In the data rows, 128 means zero.
Some points, one per row:
[153 155 131  93 103 165 204 126 125 164  83  84  94 155 137 226 156 164
 108 126 143  94 202 149]
[ 93  74  63 108 173  78  84 104 113 189 157 104 100 122 106  69 136  86
 115  95 112 109 100  80]
[107  56  58 101 145 107  74 101 130 189 144 107 102 132  97  27 157  99
 100 109 128 107  82  85]
[117 154 124 111  95 150 150 142 156  83 100 162 124 119 122 186 129 130
 126 104 171 122 141 156]
[136  84 112 126 118 122  98 107 121 165 153  82 131 124 112  88 150 132
 134 116 125 119 107 118]
[111 155 121 117  88 145 154 126 158  76  99 169 122 113 124 202 129 127
 127 112 180 126 135 151]
[152  80 103 136 170 114  94 137 104 143 177  88 142 154  86   0 124 108
 114 136  66 155  62  87]
[108 177 154 102 110 147 129 167 128  88 106 177 153 128 155 202 110 146
 110 128 153 141 128 141]
[137  42 112 111 122 137  51 123 118 168 140  85 131  79 128  89 135  93
 132  97 130  92  83  87]
[121 180 120 115 101 168 164 153 146  85 110 177 144 159 118 195 116 149
 104 138 160 153 134 155]
[113 166 144 105 115 145 131 150 133  97 121 159 144 124 139 169 107 142
 125 136 142 142 130 137]
[124 138 190 154 155 115 138 121 153  90 124 157 162  91 133 127 170 118
 171 162  82 117 116 162]
[ 99 131 145 185 133 150 125 167 171 111  71 187 141  87 182 137 111 110
 134 161 135 102 129 116]
[ 98 172 180 151 163 103 123 117 180 114 104 170 106  74 226 113 200 172
 154 151 174 158 168 160]
17 more points follow, each with its number after it:
[124 100 129 154 143 133 141 131 124 141 121  83 111 123 146  80 137 110
 128 139  98 123 142 121] 0
[143  85 106 132 162 111 103 141 101 134 173  89 135 153  85   0 129 115
 114 137  73 158  72  87] 1
[109 165  98 151  84 136 174 152 149 118  90 128 111 149 161 216  95 110
 101 121 163 101 158 135] 2
[108 198  81 110 113 203 207 193 152  77 120 130 154 219  55 188 122 132
  53  93 123 147 139 205] 3
[123 151 110 181 120 139 181 115 175  75 105 171 118 136 104 166 130  99
 149 110 126 110 149 185] 4
[102 194 147 177 125 161 167 160 150 100 127 141 144 140 167 143 117 162
 143 143 167 144 161 180] 5
[137  90 102 127 160 102 102 141 110 137 172  92 138 167  87   2 126 101
 110 135  81 147  73  95] 6
[139 124 107 162 137 125 211 167 174  77  41 121  73 150 164 147 130  94
  81 121  83 106 145 103] 7
[130  73  89  77 163  81  84 101  95 202 169  94  88 112  87  73 141  83
 133 101 106 120 117 112] 8
[ 72 100  96 145 175  63  50 100  98 200 235  56 159 119 106  61 117  83
 171  67  91 115 112 152] 9
[123 164 135 178 128 102 137 134 153  94  99 188 140 147 208 122 122 175
 121 168 178 145 130  89] 10
[125  88 178  64 157  82  60  93  61 189 201 110 184 104 108  77 141 140
 185 154  67 143  71 106] 11
[103 138 109 167 182 116 124 108 101 217 155 107 105 123 140  71 133 114
 139 158 106 132 180 167] 12
[153 185 167  77 111 208 150 155 132 115 115 156 125 114  94 196 124 134
 118 122 160 143 187 201] 13
[155 179 161  78  98 204 162 142 123 122 109 175 125 111  94 198 119 144
 122 115 144 151 187 192] 14
[107 193 137  54 126 177 172 173 123 123 103 185 144 160 150 200 123 180
  76 159 136 165 151 119] 15
[ 92 113 105 143 154  95  87 112  99 176 196  81 151 126 117  87 115  98
 163  92 107 118 107 154] 16
Which three of these numbered points are nearest to each point below by angle, seen from the average point of the first points? Their numbers follow each, nearest first.
[110 164 139 182 112  98 145 130 166  77  87 196 128 134 218 157 114 180
 120 193 186 140 133  74] > 10 5 2
[110 183 136  70 123 168 160 167 128 114 100 173 136 152 143 187 120 160
  98 165 140 151 143 124] > 15 14 13
[121 152 165 145 125 104 147 122 142 128 108 109 123 121 205 164 177 179
 159 139 154 126 151 140] > 5 10 2
[130  93 155  68 169  92  71 103  79 189 191  93 167 127 110  80 143 131
 157 155  66 156  85 113] > 11 8 1
[114 146 144 155 165  72 108 161 120 110 135  52 123 152 183  83 116 157
 123 108  98 141  94 107] > 0 1 6
[239 163 137 179 127  86 180  64 135  89 137 118  56 149  96 108 131 131
 153 149 128 148 210 148] > 4 0 12
[ 98  87 128 120 157  90  98 129  93 147 149 117 140 137 119 121 107  76
 143 125  50 100  82 107] > 16 9 11
[134 117  73 224 108  95 143 102 130 114 107 148 117 149 145 108  99 129
 137 160 153  99 122  91] > 10 7 4
[192 152 146 164 128  95 167  97 111 109 120 125  76 133  91 121 124 134
 143 129 126 143 183 134] > 4 0 12
